Each row has a name. After each piece below comes the name of the row it's from, unless a question asks for something else. Each question is about the rows just above it.

[108 186 101 135] -> B
[110 115 124  86] -> L
[104 105 132  74] -> R
[108 186  93 142] -> X
Is [135 101 186 108] printed in one of the named rows, side by side and in this order?
no
Print row R.
[104 105 132  74]
which: [108 186  93 142]
X
Among the named rows, does one hold [108 186] next to each other, in this order?
yes
Does one of the named rows hold [132  74] side by side, in this order?
yes
Print row L.
[110 115 124  86]

[139 105 107 163 105 118 128 144 137  70 124 136 158 113] = T
[123  77 133 160 134 129 132 152 135 119 122 118  80 154] = J
[121 171 127 136 108 120 126 108 188 137 124 139 157 128] = W
[146 133 109 134 102 120 125 131 134  83 119 119 148 113] = Z
[127 125 130 158 105 112 131 129 199 149 104 126 138 135] = A
[143 143 108 134 104 123 125 127 130  81 131 138 181  98] = U
[129 189 125  91 126 143 124 103 113 131 151 120 147 105] = Q
[146 133 109 134 102 120 125 131 134  83 128 138 183  99] = D
[119 127 126 170 109 114 130 127 195 126 116 137 129 150] = V
[127 125 130 158 105 112 131 129 199 134 111 139 145 143] = M
Print row T.
[139 105 107 163 105 118 128 144 137  70 124 136 158 113]
Print row M.
[127 125 130 158 105 112 131 129 199 134 111 139 145 143]
Is [160 133] printed in one of the named rows, side by side and in this order?
no
Does one of the named rows hold [147 133] side by side, in this order?
no
Print row Q.
[129 189 125  91 126 143 124 103 113 131 151 120 147 105]

[121 164  87 195 164 148] -> N
[130 195  87 164 164 136] -> P
[126 133 125 136 133 123] -> K
which: [ 87 195 164 148]
N
Print row N.
[121 164  87 195 164 148]
which: [164  87 195 164]
N
The row with [121 164  87] is
N

[149 153 152 162] -> Y
[ 98 125 179 184] -> G
[ 98 125 179  85] -> E
[149 153 152 123] -> H
Print row Y.
[149 153 152 162]
Print row G.
[ 98 125 179 184]
Print row E.
[ 98 125 179  85]
Among the named rows, does one hold [184 179 125] next to each other, in this order?
no
Is [162 152 153] printed in one of the named rows, side by side and in this order?
no
Among the named rows, does one hold [162 152] next to each other, in this order?
no

[177 138 185 119]  F
[126 148  92 169]  S
[108 106  75 189]  C
Print row C.
[108 106  75 189]
The row with [ 75 189] is
C

[167 188  99 117 164 139 125 118] : sukun
[101 153 146 150 153 131 127 135] : Ruz
[165 150  88 124 143 117 116 105] : bov
[ 87 126 118 182  75 167 121 124] : dibi
[129 127 178 120 132 133 169 186] : tiv
[142 164 143 126  98 140 108 143] : Rov
[107 129 162 125 160 117 124 138] : mif
[161 153 156  95 130 134 109 128] : zotok
[102  95 120 141 136 141 130 111] : kalaz
[122 137 156 141 122 138 115 135] : sem
[132 178 129 133 169 120 127 151] : tevin
[149 134 123  91 103 116 100 135] : famav
which: [132 178 129 133 169 120 127]
tevin
Print row famav.
[149 134 123  91 103 116 100 135]
Print row tevin.
[132 178 129 133 169 120 127 151]
Print row tiv.
[129 127 178 120 132 133 169 186]
Print row zotok.
[161 153 156  95 130 134 109 128]

[111 118 131 117 183 132  94  99 180  91] : vozek
[119 148  61 114 103 130 163 132 118 157] : dag
[ 93 141  80  94 153 104 145 108 120 129] : gid
[104 111 117 130 161 137 106 112 141  97] : pena
[179 103 176 105  70 127 132 164 138 134] : bazu
[155 143 122 151  93 139 162 116  74 141] : Sapen
[198 172 166 188  94 183 132 135 100 138] : Toki
Where do [103 176 105  70 127 132 164 138] appear?
bazu
which: [183 132  94]
vozek
The row with [141  80] is
gid
Print row bazu.
[179 103 176 105  70 127 132 164 138 134]
Print row dag.
[119 148  61 114 103 130 163 132 118 157]

[110 164 106 128 150 100 109 102 124 163 129 143 148]  dovam
[132 117  92 107 101 161 174 155 146 150 127 124 131]  siv
[126 116 125 131 156 103 145 157 145 112 130 134 146]  Guzo
[131 158 142 129 124  88 105 114 138 148 131 117 127]  Rak
[110 164 106 128 150 100 109 102 124 119 124 123 126]  Sivag
Print row Sivag.
[110 164 106 128 150 100 109 102 124 119 124 123 126]
Print row dovam.
[110 164 106 128 150 100 109 102 124 163 129 143 148]
which: [ 88 105 114 138 148 131 117 127]
Rak

[146  64 189 137]  Pifod
[163 104 134 105]  Zutu
[164 108 150 111]  Res
[180  83 192 102]  pumaf
[182  99 185 105]  Fonok
[ 81 111  66 152]  Loviz
[154  97 148 108]  Tose
[ 91  96 117 160]  vup
[142  92 159 130]  Gameb
[150  94 143 111]  teg
[143  88 172 138]  zila
[163  78 134 105]  tedi
Print row Tose.
[154  97 148 108]
Among the named rows, does one hold [153  97] next to each other, in this order?
no
Print row pumaf.
[180  83 192 102]
Print row Zutu.
[163 104 134 105]
Does one of the named rows hold [150 111] side by side, in this order?
yes
which: [ 78 134]
tedi
Among the named rows, does one hold [ 88 172] next to each other, in this order?
yes

[119 135 135 118 135 134 136 129 117 127 128 126 134 133 122 109 120 123
 110 131 117 139 113 130 120 125 139 118 131 124 134 126 117 123 118 123
 134] : mibo
[130 128 108 122 135 115 113 129 131 127 128 138 132 134 120 103 130 112
 118  79 123 131  68 135 127 114 118 120 130 128 109 148 122 130 109 126
 124] : mog
[127 127 129 128 125 128 128 130 127 129 128 128 128 128 127 126 126 127
 125 128 126 128 126 129 128 127 127 125 128 127 128 127 125 127 124 128
 129] : ker
[122 132 134 127 123 135 127 115 125 123 126 128 130 123 134 133 132 144
 140 130 137 130 131 122 129 129 140 137 124 123 143 123 139 121 154 126
 139] : rebit
[126 132 125 125 127 128 127 118 130 123 127 125 132 128 128 127 130 133
 132 125 133 132 128 128 128 128 131 133 128 128 130 130 135 126 142 126
 132] : Gedug
Where do [129 140 137 124] appear?
rebit
The row with [127 123 135 127] is
rebit

[116 178  97  86  95 150 139 131 158 108 154 150 139  99 118 198 140 123
 124 144  87  90] = kud
[108 154 152 139  99 118 198 140 156 124 146 148 169 111 100 187 131 119
 121 145  63  91] = tar
[121 162  87 100 104 149 135 126 153 143 154 156 155 122 117 181 126 116
 125 143  90 100] = rikud
[187 131 119 121] is in which row?
tar
[100 187 131 119 121 145] is in which row?
tar
Among the named rows, does one hold [119 121 145  63  91] next to each other, in this order?
yes
which: [108 154 150 139  99 118 198 140]
kud
Print row kud.
[116 178  97  86  95 150 139 131 158 108 154 150 139  99 118 198 140 123
 124 144  87  90]
Does one of the named rows hold [155 122 117 181 126] side by side, in this order?
yes

[140 132  96 147 127 105 138 139  80 141 140  98 153 132 134 136  97 123
 140 109 115 138  98 108 139 108 103 163  83 109 193 102  97 158] -> kun
[140 132  96 147 127 105 138 139  80 141 140  98 153 132 134 136  97 123
 140 109 115 164  85  96 193 101  97 154 111 109 126 125 120 111] -> rapu
[140 132  96 147 127 105 138 139  80 141 140  98 153 132 134 136  97 123
 140 109 115 164  85 108 193 101  97 154 111 109 126 125 120 111] -> pef
Does one of the named rows hold [140 132  97] side by side, in this order?
no
Among the named rows, does one hold [109  83 163 103] next to each other, in this order?
no
Print row rapu.
[140 132  96 147 127 105 138 139  80 141 140  98 153 132 134 136  97 123
 140 109 115 164  85  96 193 101  97 154 111 109 126 125 120 111]
which: [140 132  96 147 127 105 138 139  80 141 140  98 153 132 134 136  97 123
 140 109 115 164  85  96 193 101  97 154 111 109 126 125 120 111]
rapu
Print row pef.
[140 132  96 147 127 105 138 139  80 141 140  98 153 132 134 136  97 123
 140 109 115 164  85 108 193 101  97 154 111 109 126 125 120 111]
The row with [140 132  96 147 127 105 138 139  80 141 140  98 153 132 134 136  97 123
 140 109 115 164  85 108 193 101  97 154 111 109 126 125 120 111] is
pef

[ 87  82  93 147 141 123 105 125] : Gibon
[ 86  86 115 177 120 137  95 107] : rekob
[ 85  85  95 141 146 121 118 131] : gug
[ 85  86  96 140 147 120 120 132] : bedos
[ 88  81  97 158 133 128  95 117] : zazog
[ 82  93 107 137 149 121 139 138] : nabo
[ 96 107 137 182 116 142 133 113] : Beke
Print row rekob.
[ 86  86 115 177 120 137  95 107]
which: [85 85 95]
gug
Does one of the named rows hold [118 121] side by side, in this order?
no
Print row zazog.
[ 88  81  97 158 133 128  95 117]
which: [ 85  86  96 140 147 120 120]
bedos
[ 93 107 137] is in which row?
nabo
Print row bedos.
[ 85  86  96 140 147 120 120 132]

[117 130 138 120 127 122 129 121 127 129 121 126 124 134 133 115 137 129
 138 125 122] = ninu
[118 117 154  75 111 109 152  96 159 121 141 136 142 134 116  76 150 100
 152 108 137] = kimif
[124 134 133 115 137 129 138 123 122 124 146 136 139 123 116 117 127 112
 128 122 140] = bifit
[139 120 128 114 117 123 139 119 146 124 142 150 116  76 136 134 141 122
 135 125 130] = dom
[ 66 131  93  83 104  86 152 113 147 100 121 132 174 135 163 107 120 124
 140 131 123] = mut
[ 66 131  93  83 104  86 152 113 147 100 121 132 174 135 163 107 120 124
 124 162 133] = lagi
[139 120 128 128 117 123 139 119 146 124 146 136 139 123 116 106 135 122
 135 125 130] = Nom
[141 136 142 134 116  76 150] is in which row?
kimif
Which row holds [124 134 133 115 137 129 138 125 122]?
ninu
Is [130 138] printed in one of the named rows, side by side and in this order?
yes
Among the named rows, does one hold [126 124] next to each other, in this order?
yes
Is [ 92  83 104] printed in one of the named rows, side by side and in this order?
no
Is [141 136 143] printed in one of the named rows, side by side and in this order?
no

